In the rows, zero is written as 128.
The rows below come in pairs that one turn or mirror swaps. Which row does each named row swap with?
seke: [148 130 114 131 147 134 137 156 119 126 117 108 104 114 140 137 162 102
 131 124 105 126 153  97 118 105 143 120 149]
Dov: [143 127 126  99 106  89 140 132 148 131  89 133 115 115 121 126 126 143
 109 124 100 113 140 132 130  93 160 122 158]
Gemi: [132 149 132 131 150 108 120 128 178 126 107 143 127 133 134 136 135 132
 141 155 120 108 128 142 129 104 114 141 106]
zave: [143 118 114 141 137 137 144 147 129 117 115 111 103 113 138 133 162 105
 133 120 118 110 147  92 113  98 137 126 142]
Lir: [136 119 121 112 116 119 111 101 110 151 144 122 134 139 123 114 138 121
 117 128 152  94 127 170 109 106 128 133 101]
Labo: [158 140  97 143  92 121 149 128 139 123 106 118 125 111 143 100 119 109
 146 145 127 142 105 129 135 113 144 114 111]
lus: [150 144 135 101 160 122 121 122 131 138 145 116 135 164 129 133 164 118
 109 127 133 121 124 111 121 100 145 104 145]
rap: [148 122  90 145  92 110 142 123 144 124 111 119 121 110 143  89 111  99
 139 152 130 131 109 127 137 113 148 126 125]
vami: [145 174 107 120  91 118 119 141 120 129 125 129 121 139 142 115 124 128
  82 138 160 132 112 130 131 126 119 142 115]
sivez: [118 148 142 117 123 103 155 117 115 125  88 135 157 130 147 118 104 112
 141 109 122 100 127 146 138 135 123 111 134]
rorim: [142 131 108 113 114  93 112 124 133 111 109 131 122  97 144 137 152 104
 122  75 137 127 139 143 135 124 132 125 113]
taba: [146 171 103 109  85 110 122 138 116 124 133 135 136 135 147 113 124 146
  86 135 161 118 108 130 127 129 134 131 120]
Kugon: [139 135 126 113 130 103  93 112 137 112 103 138 120  95 137 142 153 105
 109  89 123 138 142 137 126 117 122 115 106]
gupab: [133 164 127 124 151 134 129 123 138 128  97 142 141 113 166 111 110 147
 103 142 146 144 142 120 113 135 150 112 139]
favol: [104 149 135 151 117 106 103 127 145 137 135 109 142 110 137 111 105 135
 132 135 117  87 138 121 123  95 132 107 162]
zet: [154 126 110 129 146 143 149 157 112 131 123 112 105 123 139 123 158  97
 140 127 121 123 134 107 117 115 142 134 153]
valid: [151 167 101 114  98 113 104 137 122 124 119 131 130 153 162 102 124 136
  80 142 156 112 104 125 129 125 130 122 134]
dafo: [151 143 139 107 160 118 117 114 139 131 147 107 139 153 130 135 159 122
 108 137 137 127 129 101 129  96 145 103 137]
podud: [146 116 126 139 140 142 145 155 130 128 119 112 105 122 140 132 159 108
 118 139 118 126 148  96 109 110 128 141 144]
kovu: [138 173 105 114  80 113 112 132 120 131 129 131 133 125 146 118 120 135
  85 135 160 118 109 133 127 121 118 126 118]
napi: [ 98 153 120 136 108 111 112 146 140 155 129 114 133 114 139 126 114 138
 133 148 111  91 134 118 112  93 128 127 165]
ranap: [138 154 138 115 130 108 151 122 107 127  90 134 154 123 138 107 103 106
 139 114 119  96 128 135 136 117 114 106 152]
zorus: [146 116 120 111 113 110 104 105 105 160 146 120 133 136 141 116 135 115
 118 127 146  95 128 165 109 107 137 127 103]
dute: [131 156 121 112 161 141 137 132 139 131 107 142 136 104 160 118 115 129
 102 138 151 149 144 106 100 125 158 124 124]
nuzo: [142 156 129 120 150 136 128 124 132 127 106 149 121 103 155 105 102 140
  98 147 149 134 143 105  98 137 146 125 129]
divo: [151 144  85 137  89 120 138 131 133 127 121 115 114 105 138  98 122 106
 146 146 130 137 100 137 135 108 143 129 117]
Zigud: [136 163 126 126 154 144 132 125 147 133 107 133 137 109 160 103 116 153
  90 134 139 141 147 113 109 132 145 128 124]
latid: [145 142 135 107 167 126 116 121 131 134 141 112 130 162 140 136 152 122
 109 118 144 125 124  98 126 102 143 105 141]
keza: [132 144 141 110 125 107 148 114  96 124  87 138 151 117 144 122 112  99
 142 105 113  96 126 131 131 107 114 126 141]
zefo: [ 99 129 110 115 100 143 118 126 131 128 131 138 107 124 139 134 135 133
 123 149 102 103 122  95 127 119 170 106 120]
vaf: [130 120 104 126 120 101  97 107 105 122 111 125 162 125 143 115 164 112
 128 117 119 138 114 121 144 112 151  98 153]
Seruz: [124 123 112 130 122 103  97 109  97 129 108 127 154 116 146 104 162 110
 122 104 121 130 119 112 142 107 145  91 141]
fopel: [135 119 123 137 107 122 132 124 122 112 112  96 108  97 157 147 136 144
 150 117 154 112 146 111 143 119 146 105 136]
zir: [ 98 126 114 123 105 143 109 116 129 127 138 134 117 126 140 133 142 136
 122 147  99  98 130 104 108 122 171 106 119]
Dizen: [155 104 114  99 117  99 125 147 136 148 105 138 118 132 113 131 131 139
  90 109 131 105 159 128 124 116 122 119 132]
Nesod: [ 95 120 109 111 108 151 111 122 136 119 133 139 112 124 137 129 137 137
 121 145 105  95 116  90 123 115 159 106 123]
Tusu: [140 122 111 104 123 117 107 113 113 165 142 122 143 133 139 107 137 116
 118 131 156  91 118 164 104 118 132 125 112]
gude: [ 94 157 128 144 116 104 107 147 138 143 123 113 134 110 138 124 105 128
 145 126 112  91 131 125 110 100 129 125 161]
tizig: [131 122 124 109 122 121 100 106 108 151 150 128 133 137 128 115 130 123
 116 127 148  95 114 167 115 112 141 128 100]
ragup: [152 121 116 117 134 102 102 128 133 124 105 134 114 101 147 141 154  95
  98  91 141 131 129 142 138 121 128 129 109]
danib: [150 127 135 141 111 126 128 138 131 113 114 123 157 116 115 147 131 127
 126 140 170 125 148 151 118 137 147 145 134]
Toku: [157 127 136 142 108 126 134 139 123 102 118 138 152 118 125 146 137 133
 122 141 181 119 133 138 123 130 144 130 142]
Vabir: [145 131 126  94 115  89 150 137 147 125  87 137 112 125 121 123 127 139
  93 133 106 117 145 132 129 105 166 137 148]
vun: [145 133 113 112 130 112  97 125 122 112 110 124 126 103 141 142 159  97
 111  83 139 137 139 147 136 120 117 122 116]
Fome: [157 142  88 138  96 114 134 118 140 133 108 125 120 103 134 101 102 102
 149 146 126 137 107 123 122 107 145 124 120]
fona: [ 99 118 105 111 101 146 113 123 133 126 125 139 113 125 140 127 132 143
 131 148 106  97 133 100 106 121 171 104 129]
divik: [128 174 132 118 143 134 142 131 147 135 110 141 143 102 155  95 117 147
  99 137 129 147 147 114 116 129 149 128 134]
Dodub: [101 143 142 136 102 110 106 134 145 149 123 114 144 115 136 128 112 142
 137 142 110  97 139 122 111  97 128 124 163]
fupo: [137 138 134  91 114  94 143 131 142 120  86 131 102 115 124 122 119 142
 103 129 104 128 137 132 118  98 165 129 158]
Bogeb: [121 127 117 128 117 111  90 102 104 120 116 129 155 117 145 114 167 118
 125 112 118 138 114 123 140 110 155  89 145]
reru: [130 146 135 119 115 111 145 131 108 129  87 128 158 128 148 118 105 106
 149 107 111  91 124 136 131 130 115 114 142]
sok: [127 121 122 135 116 103  96 107  94 121 112 122 162 108 147 108 156 107
 124 112 119 137 117 114 142  99 146 104 148]
simub: [ 96 128 109 113 100 145 109 113 131 126 136 132 112 130 142 125 132 137
 115 155 106 103 110  97 127 126 165 111 119]
Pokir: [142 136 117  98 101  97 146 131 140 118  81 127 116 117 114 129 127 142
 107 132  93 116 144 123 132 111 163 137 142]
zub: [131 121 115 133 123 105  87 112  93 130 111 124 160 124 145 105 165 105
 129 118 115 134 115 117 142 111 148 100 141]
Pom: [146 151 127  91 161 117 118 131 140 128 143 117 133 161 138 133 155 119
 104 119 140 124 125  96 121 103 148 113 142]
Berab: [132 123 119 111 116 109 106 102 113 159 148 119 142 139 127 108 132 119
 125 133 146  87 126 157 110 107 137 129 105]
sibo: [151  99 104 107 132 106 119 149 135 153 100 143 121 137 120 131 136 132
  88 122 132 118 149 125 137 112 110 128 128]
Miram: [130 110 124 145 104 124 131 121 115 116 117 101 111 103 152 155 135 145
 141 107 142 112 141 113 150 136 156 120 141]
vono: [135 118 121  99 112 125 109 104 110 154 144 120 132 142 125 111 138 115
 111 125 140  94 116 163 119 118 137 127 104]
nik: [149 133 139 145 106 121 128 139 115 106 112 151 154 112 118 137 133 119
 136 135 176 121 145 139 117 129 142 135 144]
Muki: [131 145 135 127 141  98 117 116 176 112 116 142 118 132 139 135 131 128
 131 158 135  99 129 132 126 110 112 145 107]
lurop: [133 112 129 140 100 127 124 133 115 109 111 107 111  96 150 148 135 157
 136 116 155 115 144 117 136 136 152 121 146]
dag: [127 126 116 131 119 105  93 101 100 126 115 118 152 115 144 100 163 105
 128 102 112 138 119 116 144 120 143 104 142]
busit: [129 159 126 124 146 141 151 128 141 141 100 140 141 123 157  98 116 140
 101 147 139 140 155 116 113 133 152 121 129]
dib: [144 148 130 104 165 129 113 115 143 124 146 106 130 162 133 131 153 122
 110 117 135 126 127  99 124 102 146 104 136]
Muri: [133 143 131 111 121 108 137 117 108 124  87 142 138 113 140 113  93 103
 149 111 121  87 124 136 123 122 116 121 149]
Kom: [142 125 141 149 103 125 136 130 128 102 109 130 158 110 125 142 132 122
 134 134 172 119 145 142 122 129 153 134 142]
Fosi: [100 128 115 112 100 151 112 120 128 127 129 135 113 133 138 120 136 133
 124 149 100  96 120  97 114 108 167 100 119]
pulu: [154 130 131 129 141 150 145 149 117 110 120 109  99 122 145 127 164 104
 125 124 118 113 141 108 108 113 132 125 145]
Gasaf: [131 153 128 124 143 108 112 121 158 117 105 142 119 122 129 136 130 132
 138 164 132 106 112 125 125 112 107 149 107]
Sasov: [132 159 139 119 115 104 147 128 114 124  91 136 161 136 151 123 109 104
 146 113 119 106 125 146 120 131 111 121 146]
luk: [146 161 115 121 155 139 134 132 154 125 104 143 132 109 160 109 112 139
 102 138 139 143 154 109 105 126 151 129 124]
nat: [136 172 106 112  84 113 120 139 118 133 130 139 130 131 147 118 121 130
  77 144 161 117 114 125 121 124 121 134 129]
migi: [137 140 139 121 123 106 147 126 107 117  88 129 150 114 147 118 105  99
 148 114 114  94 120 142 140 129 112 124 142]
Tus: [ 92 157 126 141 105 101 114 146 144 144 119 110 130 108 134 121 116 127
 149 133 112  95 143 123 115  91 132 123 154]
Runub: [157 103 109 100 125 106 119 145 140 149  99 128 123 136 116 122 142 136
  88 116 136 109 164 122 120 117 117 123 124]
gosel: [126 153 127 129 136 108 106 129 167 124 118 143 118 128 132 141 138 129
 140 164 120 110 126 134 117 102 106 139 105]
Goti: [145 150 130 104 166 120 118 124 137 133 145 111 129 164 136 132 159 117
 114 125 134 129 130  94 116 116 141 111 135]
Biku: [145 118 133 106 114 122 110 104 105 153 146 124 129 128 126 114 127 122
 112 131 148  91 122 166 121 118 135 133 102]
sede: [101 135 118 121 102 146 114 107 127 122 140 135 110 118 146 132 130 141
 115 141  95  98 119  91 124 115 156 100 126]
moz: [153 181 110 114  89 122 111 138 118 128 119 131 121 132 148 105 122 132
  83 138 156 124 116 121 121 121 123 133 119]
Zufe: [ 91 155 127 135 102 102 116 132 138 144 127 112 131 101 140 125 111 133
 135 140 121  90 140 127 111  96 129 125 167]
Zelip: [145 128 114 121 132 107  99 131 135 121 111 146 120  95 144 133 153  96
 109  79 121 129 145 148 128 124 138 116 121]

busit pairs with sivez
luk pairs with migi
sibo pairs with fopel
dag pairs with Goti
vami pairs with Tus
zub pairs with dib
favol pairs with valid
rorim pairs with podud
zet pairs with Kugon
gupab pairs with ranap

